0: [138, 133, 120, 126, 125, 125, 146, 146, 120, 144, 124, 119, 116, 125, 137, 121, 166, 144, 128, 107, 148, 133]
1: [95, 171, 104, 106, 101, 147, 140, 117, 99, 180, 150, 97, 139, 140, 100, 158, 94, 91, 143, 94, 133, 150]
2: [134, 89, 159, 172, 159, 107, 109, 136, 156, 127, 107, 134, 125, 136, 170, 127, 89, 149, 96, 141, 83, 134]
3: [66, 204, 91, 138, 156, 140, 118, 172, 86, 193, 164, 146, 111, 145, 73, 142, 121, 96, 136, 111, 129, 124]
4: [151, 60, 198, 215, 254, 98, 177, 205, 214, 0, 80, 224, 119, 132, 255, 74, 138, 132, 39, 201, 63, 93]
5: [95, 169, 79, 93, 73, 165, 86, 101, 82, 169, 167, 78, 140, 119, 89, 155, 132, 103, 178, 68, 174, 139]
6: [45, 220, 54, 74, 3, 217, 61, 35, 32, 255, 212, 80, 127, 76, 10, 190, 163, 84, 220, 47, 192, 124]
7: [142, 62, 165, 168, 143, 97, 136, 96, 166, 55, 98, 174, 158, 128, 166, 112, 91, 155, 99, 173, 101, 128]
8: [77, 167, 106, 113, 139, 127, 153, 155, 114, 117, 132, 135, 122, 146, 99, 118, 131, 117, 121, 156, 143, 102]
9: [168, 106, 140, 158, 146, 115, 134, 151, 146, 112, 109, 167, 141, 152, 170, 115, 103, 141, 135, 163, 148, 123]
10: [154, 124, 135, 173, 146, 109, 151, 159, 154, 83, 114, 141, 120, 141, 153, 118, 147, 126, 126, 133, 131, 120]
11: [0, 255, 20, 82, 100, 236, 65, 115, 4, 255, 255, 137, 117, 128, 0, 178, 166, 98, 167, 110, 168, 152]
12: [153, 153, 102, 103, 144, 127, 162, 157, 107, 126, 126, 124, 140, 139, 119, 126, 102, 111, 131, 134, 130, 130]
13: [77, 158, 94, 111, 86, 127, 143, 113, 104, 183, 136, 88, 132, 120, 120, 136, 156, 114, 157, 96, 131, 153]
14: [134, 155, 126, 108, 124, 125, 141, 152, 128, 196, 133, 130, 130, 143, 104, 133, 95, 123, 137, 136, 133, 118]
15: [135, 99, 158, 151, 151, 104, 114, 131, 150, 69, 109, 136, 105, 129, 174, 119, 120, 138, 123, 130, 125, 122]
16: [139, 144, 119, 95, 116, 124, 156, 113, 117, 120, 129, 104, 128, 135, 113, 130, 116, 109, 141, 91, 137, 155]
17: [116, 136, 97, 129, 129, 122, 131, 118, 109, 116, 117, 106, 133, 142, 127, 139, 144, 145, 111, 97, 140, 140]
18: [146, 139, 122, 127, 127, 118, 126, 130, 121, 131, 124, 114, 129, 132, 121, 133, 146, 110, 143, 93, 122, 143]
19: [121, 151, 121, 143, 148, 129, 171, 165, 128, 181, 130, 134, 136, 125, 109, 133, 94, 152, 128, 151, 173, 119]
20: [121, 150, 116, 96, 86, 120, 119, 111, 104, 121, 138, 85, 139, 126, 110, 133, 135, 102, 169, 121, 155, 132]

[146, 0, 255, 238, 255, 91, 145, 158, 255, 0, 45, 255, 58, 110, 255, 52, 133, 230, 11, 208, 46, 88] 4
[127, 149, 109, 115, 90, 133, 129, 116, 98, 195, 135, 86, 107, 118, 112, 138, 160, 109, 149, 87, 148, 148] 13
[153, 111, 149, 116, 84, 119, 117, 91, 141, 127, 124, 129, 148, 116, 110, 125, 169, 110, 127, 132, 112, 128] 18
[129, 130, 130, 94, 133, 107, 94, 149, 129, 115, 113, 120, 148, 144, 152, 121, 129, 115, 116, 138, 138, 125] 18
[153, 129, 141, 155, 149, 113, 134, 150, 138, 66, 115, 140, 145, 137, 150, 122, 126, 141, 119, 129, 123, 118] 10
[138, 126, 144, 149, 153, 126, 134, 155, 146, 100, 123, 142, 118, 126, 89, 114, 125, 137, 126, 126, 133, 126] 10
[124, 96, 148, 123, 117, 120, 132, 95, 149, 70, 112, 135, 143, 124, 206, 116, 103, 131, 122, 131, 82, 135] 15
[73, 166, 128, 147, 145, 124, 151, 169, 122, 94, 138, 156, 121, 140, 131, 143, 159, 130, 142, 166, 144, 116] 8
[68, 186, 68, 105, 58, 173, 84, 97, 67, 206, 175, 79, 133, 134, 77, 158, 111, 95, 195, 88, 150, 129] 5
[149, 111, 138, 142, 167, 114, 101, 129, 141, 74, 117, 131, 109, 115, 142, 119, 142, 142, 128, 184, 112, 120] 15
[67, 177, 75, 78, 71, 176, 87, 98, 73, 229, 176, 82, 143, 130, 52, 147, 164, 85, 179, 107, 142, 149] 5
